In the rows, zero is written as 128.
One turn moves each row of this set onto another row. After a few examples, where does it send each row asked below?
Q518: [152 194 131 211  95 103  95 141 114 134 133 130  98 137 105 159 117 133
 122 128 131 121 103 122 132 161 152 154 160 154 127 145 121 130 142]
Q53: [135 158 135 136 140 165 174 146 126 150  93 147 119 163 113 153 104 144
 120 101 101 115 123 139 139 108 164 127 150 117 137 170 118 132 133]
Q819: [117 144 128 159 153 104 125 120  95 120 156 113 155 126 138 163 119 169
 126 117 133 151 128 105 153 102 107 128 128 100 156  88 110 124 137]
Q90: [129 165 137 160  98 112 115 140 133 157 122 115  82 145  90 147 165 145
 110 145 151 119 145 108 138 198 168 141 145 163 121 146 110 132 115]
Q516: [110 129 133 128 113 130  92 135 128 101 121 145 178 119 131 179 136  94
 114 164 142 146 154 133 128 102 152 145 120 173 109 118 136 120 148]
Q763: [108 143 165 126 112 113 152 141 157 156  84 171 127 162  97 112 173 142
 104 153  89 123 125 123 143 126 145 134 147 148 120 150 113 118 133]
Q874: [144 186 155 172 115 123 107 107 134 135 140 131  74 134  97 153 123 143
 124 140 133 117 159 111 125 185 143 145 137 167 134 127 119  99 144]
Q723: [ 88 144 106 119 152 105 142 132 143 134  89 139 101 119 129 110 108 144
  97 114 157 103 109 115 130 142  96 151 140 121 144  83 117 134 121]
Q376: [ 97 158 134 140 133  94 129 120 160 105 129 115 135 106 138 100 150 139
 117 120 159 118 120 108 156 125  95 123 151 134 130  82 131 161 170]
Q493: [ 85 121 147 146 123 184 129 136 113  89 101 108 125 137 147 167 100 126
 122 127 109 133 160 143 131 141 139 117 132 152 128 131 142 139 110]
Q758: [134 117 112 136 147  96 143 123 104 133 132 106 118 107 125 145 117 165
 103 122 176 141 113 118 113 150 140 140 111 107 145  84 105 125 110]
Q382: [127 170 146 153 117  99  93 137 128 156 149 122  75 137 118 144 149 111
 136 119 152  98 144 109 141 189 142 152 163 163 120 140 119 106 112]
Q899: [ 98 120 131 164  94 147 105 153 162 128 107 145 180 143 114 156 123 115
 113 164 133 147 127 128 155 114 122 134 156 185 110 128 145 136 138]
Q129: [149 129 131  98 101 108 127 128 128 135 160 124 142 103 144 118 154 119
 131 139 159 144 103  93 141 113  91 155 141 100 122 115  96 135 141]
Q633: [107 116 136 146 131 156 102 165 124  93 113 123 149 107 149 161 125 103
 113 121 163 114 176 135 136 135 156 135 135 153 117 135 119 161 107]
Q459: [161 177 127 155 113 102 101 128 108 153 146 116  90 126 106 187 103  99
 113 130 121 117 106 115 127 140 154 165 155 167 136 129 112  98 152]
Q675: [117 148 124 166 107 157  98 175 151 110  94 152 173 125 122 162 115 129
  99 158 144 123 145 132 133 107 153 139 115 164 111 124 155 149 140]
Q292: [ 97 134 143 150 111 165 114 135 108  94 102 156 149 109 141 171 126 141
 109 154 128 117 183 136 118 138 134 124 115 145 111 139 137 143 114]
Q629: [125 150 153 155 116 145 114 125 135 136 136  89  76 141 107 150 124 145
 134 123 135 128 153 122 144 202 152 132 153 175 116 109 134 115 135]
Q674: [143 163 146 201  71 109 117 127 118 141 151 110 122 145 115 174 112 114
 119 152 129 149  91 107 128 139 142 139 174 167 121 143 130 115 133]
Q281: [150 143 123 119 101 103 126 126 135 132 162 123 125 107 141 117 167 140
 126 159 188 137  88 126 134 123 109 155 141 110 132 115 143 140 153]
Q474: [129 135 108 103 146  98 132 136 118 127 116  96 134 126 133 123 110 133
 135  95 170 147 104 105 122 142 140 147 109 106 124  77  99 126 123]
Q20: [133 140 120 108 125 120 108 130 115 132 144 122 138 129 148 138 118 117
 134 136 145 135 111  85 147 101  75 163 121  95 152 123 105 103 117]
Q800: [100 150 126 164 124 166 119 150 125 101 100 112 149 142 123 175 130 144
 116 122 150 123 185 121 151 144 165 115 132 149 125 143 117 171 120]
Q951: [114 146 158 161 104 129 112 129 133  83 102 137 169 123 113 166 136 121
 102 180 121 137 142 116 157 102 151 130 128 163 110 145 136 118 160]
Q326: [130 151 126 125 150  97 120 131 109 124 147  91 143 133 140 138 107 131
 143  97 140 141 116  79 145 114 111 137 109 102 142  91 106 105 121]
Q704: [121 157 111 121 125 121 117 140 106 147 143 151 131 139 147 140 133 152
 125 148 134 130  93 118 150  96  77 170 145  90 159 119 137 114 133]
Q529: [144 132 150 130 150 134 171 157 130 154 119 142 125 139 129 139 123 114
 120  80  87 113 120 137 128  95 165 126 157 128 139 141  95 144 142]
Q117: [172 180 143 163  99 124 131 118 110 129 131 111  99 127  94 182 105 127
 115 154 137 127  99 118 138 140 174 148 142 146 120 167 134  96 153]
Q372: [115 152 116 111 118  94 117 124 141 131 141 107 136  96 134 117 151 123
 135 114 142 126 108  90 155 134  83 137 156 125 110  93  97 160 159]
Q490: [135 132 152 155 124 122 169 134 117 153 113 164 130 141 119 130 152 150
 130 104  87 120 109 158 114 125 156 116 144 121 130 177 111 147 125]
Q283: [ 98 145  89  95 139 104 113 138 133 129  98 117 124 112 131 116 122 119
 129 104 152 120 100 110 140 148  96 160 138 123 123  88  98 149 133]
Q28: [146 136 157 131 138 133 165 135 171 168 111 160 131 156  92 110 144 148
 122 118  98 123 127 147 125 114 162 124 119 151 141 139 126 120 154]
Q720: [133 122 160 149 104 138 178 128 110 142 120 132 116 163 134 143 115 126
 123 115  90 146  93 145 104 117 156 126 158 125 138 162 121 125 114]
Q408: [128 115 152 119 118 144 153 145 176 176 112 149 122 165  94 108 150 146
 131 126 116 140 120 145 146 147 149 137 164 167 116 127 126 119 141]
Q596: [110 133 165 109 137 100 151 132 150 165 125 170 144 162 121 118 173 119
 142 113  96 128 135 135 132 112 151 127 151 144 119 136 115 111 140]

Q459 -> Q529
Q281 -> Q704
Now find these:
Q675 -> Q518
Q20 -> Q326
Q408 -> Q899
Q117 -> Q53

One turn moves each row of this set onto another row. After a few examples, where does it send each row asked below?
Q264: [105 111  85 134 127 190 116  95  62 161  69 140 155 105 171 134 131 134
 129 159 159 121]
Q365: [140 119  94 124 131 134 152  76 119 161 141 131 137 163 111  67 121 104
 142 152 154  80]
Q309: [116 121  61 159 147 205 128  96  98 132 102 129 188 135 168  88 130 104
 124 131 121 101]
Q912: [137 120 103 130 119 168 140  89  97 112 106 143 143 178 146 111  51 129
 138 190 138 109]
Q180: [125  99  59 125 127 148 171  57 122  91 109 117 147 118 141 106  95 137
 152 118 156  85]
Q842: [109 102  86 171 137 143 157 110 161 141 134 145 141 139 159 126  95 118
 152 175 119  93]
Q543: [130 120 120 127 115 132 133  87 104 137  95 155 155  74 164  40 114 126
 138 168 153 110]
Q676: [ 99 122 109 113  95 122 146  71 120 137 134 102 162 125 139  85 112  92
 122 154 147 121]
Q225: [143 120 101 123 152 202 150  88 104 171  95 135 152 176 173  95  96 117
 139 131 153 111]
Q36: [134 122  88 149 123 153 147 125 127 132  93 145 145  67 149 170 109 122
 137 155 130 113]
Q403: [144 111 143 119 151 111 157  82 142 124 109 173 149 140 151 117  83 122
 137 157 152  89]
Q243: [135 111  75 141 143 155 113  70 123 119 101 148 157 128 152  35 142 130
 155 153 172 108]
Q659: [137 127  99 119 117 157 131  77  90 169 130 164 145 166 133 138  99  89
 148 172 170 110]
Q313: [141 114 131 137 146 152 130  88 106 108  91 160 154  84 151 134 113 119
 141 109 190 112]
Q665: [125 135  93 106 121 134 133 102  92  94 114 103 142 104 127 135 145 131
 136 143 142 143]
Q422: [158 125 101 151 177 174 143 129 126 120  76 185 156 130 173 128  98 119
 136 157 124  97]
Q773: [111 122  77 131 192 141 147 117 125 156 106 168 146  96 164  65 111 124
 142 156 171 108]
Q443: [114 135 101 135 164 131 131 117 124 127  83 158 175  93 137 101 104  79
 140 198 164  87]
Q857: [ 95 106  72 151 117 134 113  87  90 134 116 135 148  93 110  89 159 128
 134 163 158  98]
Q540: [126 134  63 126 121 191 147 114  82  92  98 151 154 140 166 122 119 142
 105 156 120 124]
Q299: [124 132  60 144  96 189 114 117  96 119 113 126 155  85 127  98 130  91
 131 145 146 121]
Q816: [ 89 112 106  92 111 125 146  97  93 112 110 154 143 133 131 132 121 150
 106 149 153 125]
Q461: [117 107  85 154 184 169 146  97  91 110 106 162 174 137 135 126 108 114
 175 174 140 148]
Q950: [128 112 101 128 133 123 147  78 163 106 104 139 162  63 139  91 115 125
 121 149 132  95]
Q732: [117 105  90 130 175 145 127  84 128 187 137 162 122 114 152 144 103 114
 149 169 134 113]
Q241: [155 128  87 145 119 176 106 109  68 133  87 160 118 156 168 140 119 112
 152 161 155 113]
Q790: [115 120  97 127  94 122 151  79  75 163 105 103 145 114 167 138 134 123
 147 156 164 110]
Q45: [117 116  74 121 126 151  86 109  97 156 115 157 144 121 152 168 140 115
 140 154 129 121]
Q289: [140 124 105 115 181 139 121 113 105  99  97 137 147 146 117  79 149 123
 140 155 117 108]
Q245: [162 122 110 139 128 164 136 109 101 144  93 107 122 143 115 133  71 119
 164 170 130 116]
Q997: [125 115  67 127 108 196 144  94 116 114  72 135 153 109 149  79  78 146
 103 160 127 115]
Q111: [129 129  68 130 152 163 123 108 122 148  80 180 163 156 193  81 104 133
 116 155 164 133]
Q714: [120 127 110 156 142 120 124  93 124 154 127 192 134 158 135 104  94 115
 122 160 165 135]
Q642: [168 117  94 122 131 171 170  63 132 130 103 159 129 108 190 121 135 125
 117 140 114  93]
Q135: [147 122 121 137 104 115 163  84 101 164 111 130 157 139 153  76  70 118
 137 146 168 103]
Q955: [133 117  97  73 154 147 176  76  86 106  96 165 164 131 154 102 102 116
 167 164 169 108]
Q998: [137 120  42 151 143 151 162  60 100 125  96 119 144 105 128 147 113 105
 138 186 114 109]
Q153: [136 101  84 153 170 178 130  63 106 150 116 149 142  84 161 103 106 117
 121 125 108  66]
Q393: [122 111 109 130 105 159 125 113 100 148 105 104 140  87 173 135 106 122
 156 109 132  88]
Q990: [145 129 109 114 143 137 115  73 122  93  99  99 153 130 116  70  98 116
 153 178 143 115]
Q253: [144 111  91 146 121 148 110  86 102 129 122 111 170  86 129  75 133 102
 143 131 108  77]
Q922: [144 143  65 134 162 172 111 107 123 150  97 150 140 146 165 125 124  90
 105 137 105  85]
Q835: [124 114 106 135 142 124 169  95  79 161 109 149 134  81 157 119  87 123
 131 123 177  76]
Q878: [130 112 115 131 150 141 124  69 109 120  93 138 146 189 188  68 116 121
 133 158 142 108]

Q36 -> Q950
Q245 -> Q997
Q990 -> Q912
Now find these:
Q135 -> Q111
Q922 -> Q393
Q264 -> Q857
Q241 -> Q299
Q955 -> Q461
Q842 -> Q642
Q153 -> Q835
Q243 -> Q659

